One turning vector, and how many steps it has turned
The counts run from 0 to 303.
[135 180 196 130  99 112 139 160 110 128 115  51 136 115  95 129 122 102
 147 171 128 114 119 150  66 154  88 180 149  56 130 120 141 117  94 109
 139 112 113  72 133 150 129 154 136 118 126 160 132 136 120 129 100 141
  77 111 107 142 140  98 104 142 116 115 137 100 133 136 104 128 106 111
 113 152 104 113  78 162 105 126 116]  218
[126 137 176 164  90 129 139 155 128 121 120 137 132 123 134 157  90 106
 174 123 100 109 132 124 110  89  84 150 129  92 117 120 160 122 140 102
 128  92 139  92 130 138 101  88 165 107 161  76 136 147 126 133 118 126
  88 136  55 111 160 134 122 118 116 114 113 110 156 194 117 125 104 117
 145 200 107 126 113 187 154 156 104]  119
[116 147 188 144 116 144 132 169 143 112 109  50 135  99 131 144 104 107
 174 128 110  97 111 168  91 124 100 118 141  50 116  84 134 138  97 103
 137 105  93 102 133 163 141 122 148 130 131 166 140 156 127 101 103 127
  69  91 107 142 147 109 133 118 110 129 139 105 151 123 107 110  92 116
 128 142 108 145  84 159 113 139 108]  37
[ 88 154 105 150 133 146 100 114 147 100  77 145 112 129 131 154 128 105
 141 122 129 103 102 135 104 102 141 108 146  91 113 104 117 127 138 112
 145 152  69  99  91 134 136  94 139 117 151 114 158 204 171 112 121  98
 120 100  91 139 177 147 137 143 148 130 158 160 132 139 108 139 116  83
 104 101 112  88  65 149 151 138  68]  48
[138 176 154 135 171 157 156 105 106 121  69 131 101  70 130 139 129  93
 138 161 108 102 159 126 103 137 122 153 131  69 133  87 115 150 157 121
 124 143 112  88  74 156 150 173 144  96 117 134 123 135 129 122 107 122
 141 155 103 166 176  84  97 114 131 127 153 179 136 102 131 105 125  76
 102 122 151  65  89 164 120 139 124]  272
[124 156 148 160 172 138 147 125 129 122  82  96 134  98 111 148 148 107
 161 146 105  92 178 120  88 150 109 122 108  89 108  71 200 145 151 114
 115 106 129  63 108 147 128 142 130  84 141  82 145 155  90  98 113 128
 130 149 105 106 147  82  92 125 131 113 162 136 133 142 103  94 110 140
 136 156 142 120  97 107 119  95 124]  136
[122 156 110 155 121 106 156 120 149 115  85 147 115 109 130 140 160  78
 165 190  89  99 165  89 103 116 116 133 130 121 129 112 185 128 179 133
 118 104 125  69 131 107 160 124 149 100 133  86 136 171 103 121 147  99
 157 145  65 125 123 134 120 147 137 137 119 168 135 177 109  73 123 101
 116 106  90  79 106 149 141 134 108]  227
[142 172 137 150 133 143 137 135 130 121  70 159 106 102 135 154 134  98
 130 152 126 116 136 108  89 130 122 152 150  67 139 113  99 127 130 129
 140 156 105  88 100 125 147 136 158 105 129 101 146 177 129 160 126 126
 122 163  70 175 177 139 111 114 119 132 139 161 139 131 133 113 131  82
 115 110 128  56  81 201 131 143 114]  297
[114 138 151 178 115 147 111 166 171 119 112 106 156 126 155 166 118 122
 179  92 103  94 136 144  95  84  95 101 100  97 126  73 127 127 143 121
 140 119 126 132 131 121 109 103 164 111 155  82 145 161 104 120 125 116
  97 121  76 126 170 128 147 113 135 120 131 114 173 154 121  70 101 125
 152 161 132 152 143 185 160 139 114]  303
[155 206 169 126 112  99 120 154 131 131 124  98 155 127 123 126 131  96
 142 162 122 148 137 136  84 144  73 172 132  78 163 159 145 134 141 109
 106 108 129  67 118 155 120 156 110 120 137 130 129 118 124 143  96 117
 111  79  89 139 155 110  95 171 123  95 161 123 128 149 114 130  64  95
 139 165 123 104 122 176 140 104  92]  9
[106 151 114 162 107 159 121 122 155 127  95  76 145 125 112 164 161 120
 179 121 119  86 124 128  62 110  94  73 113 111  84  56 164 137 136 125
 146 129 121 156 103 123 125 107 101 114 120 107 145 150  78 109 102 123
  98  95 119 120 155 129 167 158 158 123 160 115 161 137  95  84 145 162
 116 114 133 169 106 127 144 103 101]  241
[131 168 161 148 158 139 155 107 115 122  71  83 127  81 112 128 142  89
 157 170 117 102 131 126  95 151 130 149 134  77 108  95 155 159 130 121
 112 123  90  60  93 178 151 160 118 107 122 149 127 156 122 104 107 126
 123 136 120 138 158  97  87 141 122 110 162 147 126 121 105 119 125  98
 115 115 133  93  58 119 104 122 108]  247
[117 150 184 145 129 137 178 126 110 126 109 107 125  59 122 132 101  92
 159 183 102 113 137 124 100 118 108 160 136  68 116  95 135 135 141 118
 118 118 139 100 116 120 130 138 163 113 128 146  95 131 139 130 102 138
 101 178  76 173 164 106 120 119 120 136  78 150 146 158 132  89 125  88
  94 136 109 111  88 173 120 172 126]  87
[128 168 148 142 157  94 136 127 138 114  91  81 148 122 109 125 153  84
 157 180 112 111 137 121  77 158 107 135 134  88 112  90 206 155 152 123
 111  94 117  53 114 148 161 153 112 102 137 128 131 171 111 103 112 136
 148 128 105 145 134 111  98 181 125 106 141 135 123 157 102 106  98 117
 119 102 106 120  96 103 120 104 106]  42
[158 195 113 122 113 127 136 111 125 146  94 158 132 130 134 139 153 110
 115 159 117 120 171 108  86 126  84 146 114 113 145 147 135 118 181 128
 122 138 138  95 103 107 119 171 114  86 133  81 145 127 109 154  94  99
 147 107  93 137 160 121  93 154 149 112 189 165 140 127 107 106 114 101
 130 139 137  75 121 177 152  87 108]  96
[135 172 113 163 103 127 138 139 153 128  88 102 129 119 106 150 178  98
 149 175 114  94 145 106  62 149  96 105 126 103 115  90 169 122 162 136
 138 139 136 106 117  78 152 153 147 111 113 124 150 166  75 134 130 123
 141 133  88 150 125 110 130 159 145 130 155 144 149 127 104  56 144 147
 130  77 115 105 106 151 126  98 123]  129
[117 157 104 144 103 103 156  91 139 107  73 158 112 104 140 147 144  83
 161 177  94 107 142  95 126 103 138 141 155 126 125 136 141 141 169 123
 129 116  93  95 117 120 153 101 146 121 117 101 139 183 126 112 122  84
 121 123  64 135 131 166 129 141 148 120 109 181 117 169 101 116 130  94
 102 109  93  79  92 162 137 138  93]  47
[104 143 132 156 155 163 109 147 153 121  81 122 128 129 124 160 133 128
 136  98 116  93 147 136  68 112 105  77 102 116 122  59 163 111 150 107
 145 137 125  86 100 109 122  97 126  71 181  69 164 177 132 125 120 127
 140 146 110 132 186 116 143 137 138 114 175 135 166 164 114  97 109 112
 130 135 137 138 122 143 162 109  91]  24
[159 168 141 165 127 135 130 165 144 108  81 124 117 113 143 147 147 107
 148 151 102 103 144 137 104 139 109 159 111  49 161 107 117 147 121 123
 112 128 101  83 110 160 146 158 159 126 113 129 152 156 113 123 133 111
 119 104  86 134 129  97  80 107 118 132 183 156 139  96 118 103  95 111
 137 125 136  59  81 179 126 132 107]  30
[ 88 156 159 120 126 140 148 117  99 122 100 114 114 103 137 138  88 110
 155 143 106 117 117 151 130  94 115 139 150  93 107 113 140 123 134 100
 129  99  82  85 116 168 109  87 109 103 154 125 117 151 176  96  85  93
  68  98 112 117 167 133 117 137 133 121 140 124 136 151  99 153  93  77
  86 181 109 124  78 139 132 161  86]  250
[129 130 156 181 108 113 136 143 145 116 122  74 156  98 148 137 124  85
 201 153  95  97 114 134 111 103 101 133 129  74 111  88 155 158 127 107
 106  77 123 114 116 145 116 126 162 158 108 147 116 167 112  96 107 131
  84 103  69 131 151 122 133 133 129 111  95 124 145 167 128  86 114 138
 143 128  99 150  91 168 121 155 118]  148
[132 158 121 158 113 113 156  93 141 107  64 122 124 101 108 139 161  86
 175 158 112  93 137  97  95 113 152 128 156  99  75  89 169 149 151 135
 150 128 114 104 111 118 176 113 145 114 106  87 130 198  76  99 115 138
 112 166  81 157 142 149 139 129 140 112 103 157 132 155 120  99 161 132
 114  93  93 112  81 136 113 125 112]  43
[136 176 196 144 119 143 116 170 109 140 137  74 150 122 129 136  99 106
 133 147 127 129 125 141  58 126  44 157 128  62 144 110 140 102 110 110
 123 128 139  91 119 130  97 154 128 120 145 146 130 110 130 150  98 133
  93 123 106 137 187  84 109 147 111 117 144 108 159 146 106 117  90 109
 124 157 130 132 114 178 133 131 117]  193
[126 182 162 150 130 113 119 177 133 121 107  77 130 123 114 126 149  95
 127 178  94 106 139 140  72 157  75 143 129  79 155 100 148 123 125 120
 108 125 106  67 126 112 144 166 131 113 130 169 157 141 134 127 118 109
 141  91 119 143 123  72 101 173 120 147 162 144 145 126  98  68  87 108
 114 100 109  91 107 149 123 122 119]  128
[121 188 116 115  97 126 146 110 125 131 102 124 133  91 124 134 141  79
 125 184 117 128 123 118  74 122 114 152 174  89 131 140 106 128 134 125
 140 152  90 118 113  97 149 152 131 123 100 175 114 134 139 132  97  99
 129  97  94 190 150 140 136 170 142 143 125 169 143 121 113  98 132  84
  73  73 103  91 101 172 137 154 109]  84
[127 173 141 101 109 137 148 106 114 132  58 153 109 115  94 158 131 108
 126 147 140 119 127 125  82 114 137 152 179  90 113 134 120 109 138 120
 170 151  94 101 107 137 163 115 125  80 127  99 146 168 140 151 105 126
  99 148 101 178 159 147 133 130 132 124 147 134 127 134 119 164 139  80
  96 138 108  85  84 170 125 129  94]  113
[ 83 155 125 130 133 146 141 107 141 146  97 115 139 112 137 150 125 120
 148 138  94 107 152 129  87  90  99  70 124 139 109  78 171 128 194 114
 121 116 134 109 111 111 112 105  89  76 159  90 127 120 125 117  82  90
 139 114 117 138 158 137 152 167 158 125 144 145 160 156 103  76 105 107
 103 142 123 169 149 121 178 121 102]  270
[103 164 174 112 106 151 128 150 119 134  94  61 142 118 106 169 122 137
 147 103 145 111 114 171  58 126  82 116 150  65 111  90 115 127 103 108
 170 141 102 144 128 146 129 124 102  93 124 134 137 147 130 126  90 132
  74 116 132 177 171 123 161 121 131 123 160  94 149 110 112 135 100 102
 118 149 138 151 106 158 135 126 103]  106
[161 189 121 145  94  99 108 143 150 119  94 107 152 135 112 135 187  84
 149 159 143 127 134 123  58 151 102 136 129  85 150 142 150 138 117 128
 126 128 111 102 120 130 162 165 120 131 114 124 147 164  90 139 115 129
 145  76  87 161 139 137 119 179 132 103 176 143 128 110  95 104 101 123
 153  83 131  90  98 162 128  91 100]  215
[140 174 117 126  58 124 170 102 128 134  92 128 127 104 136 143 142  97
 161 182 110 119 153 113 108  95 103 146 134 103 143 142  95 144 156 134
 127 119 115 160 118 127 133 138 142 131  71 140 112 116  95 116  98  86
  86  74  80 132 119 136 141 131 162 148 135 170 149 106 107  81 130 116
 102 123 119  85 107 203 149 140 117]  170
[142 178 121 139 167 140 156  93 120 127  72 107 128  98 113 128 157  89
 137 171 108 101 173 110  88 142 118 141 102 102 112  91 168 159 150 128
 103 135 109  67  82 146 148 164 102  92 112 127 130 147 104 113 107 123
 156 134 116 141 158  90  90 165 151 122 165 168 132 115 115  94 123 113
 112 101 148  91  85 114 120 108 120]  67
[135 172 172 138 123 112 174 127 118 129  98 104 145  87 111 141 117  91
 162 174 101 118 151 105  88 122 100 164 152  97 109 111 185 133 162 121
 137  99 143  75 126 117 143 128 133  91 136  93 111 146 103 133  99 156
 120 202  71 155 155 129 115 131 125 115  83 122 148 194 129  99 128 120
 125 157 103 136 112 162 131 134 125]  292
[140 169 140 143 108 112 115 126 132 121 143  84 171 138 132 124 130 102
 168 141 117 131 122 143  87 113  59 123 121 103 128 131 148 149 146  99
 110  80 130 102 113 154  93 140  87 129 134 137 125 128 131 122  86 107
 118  51 105 128 174 124 119 196 134  94 155 126 143 163 114 107  61 114
 140 151 133 158 132 147 163  97  85]  78
